Rotation paths and how fast each direction turns (degrees each step)
Each turn is a multiple of 5 degrees from 10 to 175, or 0.
Each row of a path follows its step; steps can be skipped.
path 1
step 0: [ 22   0  12  20  -9  34  -6  15  10  21 -11  40 -23   3 -11   7  18 -27
  30   6 -10  13  -8   3   4 -24  22  27   6 -17   6  17 -26 -21 -15]
step 1: [  5  -4  42  -4 -41  15  -5  18  19  10  20   8 -17  12  -4  -3  10 -11
 -15  22  32 -17  -3   9   0 -26   7 -13  22 -13  24   5   0 -24 -32]
step 2: [  1 -20  36  -2  -8   8   5   0 -22  10  23  14 -50 -19 -12   1 -16   0
  31  15   6   5 -12 -17  -6  -5  -2 -43  19  19  15 -10  16  -9 -13]
step 3: [  7  -5   2  -9   7  -4  -4 -10  11  46   4  29 -19   8 -11 -23   9 -20
  40   2  30  34   8   6  14   2  14 -34  18   1 -18 -23  -2  -3   2]
step 4: [ 22  -5  12  -5 -12  11 -11  -3 -19  30   4   8 -14  -3  49 -25  -6  -9
 -10   7  27  11  17   0  13  11   2  -2   8 -37  -3 -43  -5 -28  -4]
step 5: [ 13  -7   8  23  30  31 -24  26  -7   4   0  26 -23 -13   2  16 -20   1
   5   3   0  -8  -7 -17   2  20  14   8  19 -22 -17 -39   7 -22 -33]
step 6: [  5  -3  -2  -2  -6  17 -46  20  23   7  23  17  -7 -16 -22   3   6 -19
  -8  -4  36 -13  -6  -9  27  22   5 -11  38 -17 -28  18   9   0  -7]
step 7: [ 21  -5  19   4 -40  14 -23 -33 -15 -11   5  -4 -22 -12  13  14 -17 -35
   3  16  12   7  10 -34   8  22   3 -13  14  -7 -25  23  15 -13   5]
step 8: [  7  14  24  42 -14   7  -5   1  22   3 -26   2 -12   7   1  -5  -6 -37
  37  27  -4  -3  10 -17   6  26  45  -7   8   3  -7 -17  10   9   3]
step 9: [  5  19  12   3 -21  11   1  27  11  30   5  -5 -23 -11  27  -9  22 -48
  13   4  14 -19  -6 -10  23  20  -5  14  16 -15  30  -7 -16  27  -5]
step 10: [  3   8  25  -3  -8   8  13 -11   3  22   9  14 -24  -9   9  45   2 -42
  -6  -3  15   1 -14 -34 -12  -5 -16  11   4   9   0 -22  -7  -3 -49]
step 11: [ -1   1  34  18 -12 -22 -17   0  42  16   7  19   6 -34  -5  11   6  -4
 -13   1  28   8 -12 -17   5   3   8 -33  10  29  -4 -36   6   7 -12]
[-13  -6   2  -7 -10 -10   2   4 -10   0 -15   3  -4  10   3  -8 -12 -11
   9  -2   1  -8  -2   9   2  -1  -5   0   4   3  -7  -3   5   8   1]  65
[  0  -5   3  -2  -6   8  -5  -6 -19  -6   5  -8 -12 -12   7  -1  -3  -3
  -8   1  -3   3   0  -1   2   0 -14   0  -6  -7  13  -1  -1   6   8]  140
[  5  12 -10   3   9  -4   5  10 -11  -3   5  -1  -3  -1 -11  -7   3  -4
   7  -8   0 -11 -17  -4   3   6   2 -12   3  -2   7   0   0   1   4]  110
[  0   1  -5   9 -13 -13 -10 -12   3   4  -3   2   2  -9  -1   4  10   0
   5  -5  -5 -15  -4   0 -10   0  -3   5 -10   5   5  -1  -9   5  -7]  25
[  4  -2   8  -3 -12   3   5  10  -4  -6  -3  -8  -3   5  -8  11   3  -5
   4   5   4  -2   3  -3  -1   3  18   3  -8  -1   4  16  -9   9   2]  45
[  5   2  -7  13 -12   2   6  -3   2  -4   5   4  -6   6 -10 -11  -2   0
  -9  -2  -7  -2   4  -8   5   6  -2  18   3  -2  -7   4  13   5   3]  40
[  2  -6  -4  -1   3  -3   3 -10   6  -2   8   4  -1  10   2   1 -15   3
  -9   9  -9  -4 -11   5   4   5   2  -2   5   2   0   0 -22   7   4]  0
path 2
step 0: [-25  -3  -4   3   1 -17 -34  17  -4  35  16  14  -2  -6  56  25 -14 -27
   7  20  18  15  22  14 -39 -14 -22  -5  -9 -30 -19  25  10  11   8]
step 1: [  8  10  54 -22 -10  -7 -18  -4 -31 -20   7   0  -5  15 -41  13  34   8
  10 -23   5   2 -57 -18  11   6   4  29 -13   8  -6  18  22 -11   2]
step 2: [  1   8 -10 -35 -30  -1  16 -13  25  52  20 -23   3  18  33   6  -4  -7
   8  21  -1 -13  13   7   0 -41  14 -14  50  24  -8 -10  -4 -15  17]
step 3: [ 21 -12 -15   3   1   8 -32   1 -13 -24  24  20 -27 -36 -13 -21   4   2
  12  -2 -14 -31 -43 -29  -9  14  12   1  12 -17 -15   0 -30  36 -39]
step 4: [-53   5   1 -14   3  -1  -8  51  17  31 -29  -4   3 -11  34  25  13  27
  -4  -1  18  -2   2  17 -11 -23 -32  -8   0 -25 -26  20  14 -11   9]
step 5: [ 22  15  35 -26  11 -12  -6 -28 -24 -16   1 -10 -12 -12  16  -6   9 -41
  -2   0 -39  14 -59  -7   2  -5   2  23 -22  27   6  25  15   9   8]
step 6: [-28  13  11 -14 -24  13  28  -1  11  29  21 -23  14   5  14 -10 -12  35
  54 -14  25 -27  -6  21  17 -13  17 -23  22  17  -8 -37  -8   6   3]
step 7: [ 28  -9 -43   8  28  -7 -20  -5  12 -23  35  21 -18  -8  36   8  16 -28
   2  16  -1   5 -15 -21  16   8 -18   8  13   0 -38  15  -5  29 -41]
step 8: [-26   8  24 -17  -9   1  17  43  26  12 -18  16   3 -42 -22  -1  37  34
  -9 -20  13   6 -32  40  -2  11 -24   7   8 -20  -2 -11  13 -19  10]
step 9: [ 21  20   8 -37  20 -13  13 -31  -8  18 -25  -2  -3 -18  29 -23 -11 -31
   8  24 -43   5  11 -19  24 -25 -15 -11 -14  34  -7  27  22   6  -6]
step 10: [-24   9  -2   9 -21   8   5 -10  15 -16  31   7  15 -10  -4   3 -18  45
  36 -14  -5 -21 -37  36 -17  21  25 -21 -26  21   7 -37  -1  20 -23]
step 11: [-16  -1 -43  -2  32   4 -15 -17  25  14  -7  10 -22  19  28  14  25 -28
  22  19  33  11   6 -17  38  13 -51  -4  -6  -9 -21   6  -1  -1  -1]
[  6   2  -2   7  -4  -1   3  -4   8 -10  -5  -2   2  10  10  14   4  16
  -2  -8  -2  -1  -2  -7 -11   5  -5   1  -1   4  -9   8   7  -9 -10]  115
[  8 -14  -6   0  -9   6  12   8   0  -3  -4   0  -7   8  -6 -10   0  -2
   0  14  -1   3  -7   8  -2   1  -7  -3   6  -5 -15   1  -8  -4  -2]  80
[  6   5  -7  16   0  -2   8  -3  -4   8  -3  -1   4  -8   3   1  -7   3
  14  11   1  -5  -2 -10  -8   0  16  -8   3   4  -2 -10  -4   6  -7]  100
[ 12  -9  -7  -5   5  -6  -3  -8   0  10  -1  -6  13  -3   7   9   3 -11
  -2   2  -1   3   7   6  -4  -6  -5   4  -6   6  -2  10 -15   5  -6]  160
[ -7  -3  -5   3  -8   8   4  -8   2   0   8  10   0   8   1  -3  -8  -7
   0 -13 -12 -17   3   1   4 -10  -1   6   0  12  -4  -8  -7  -4  -4]  95
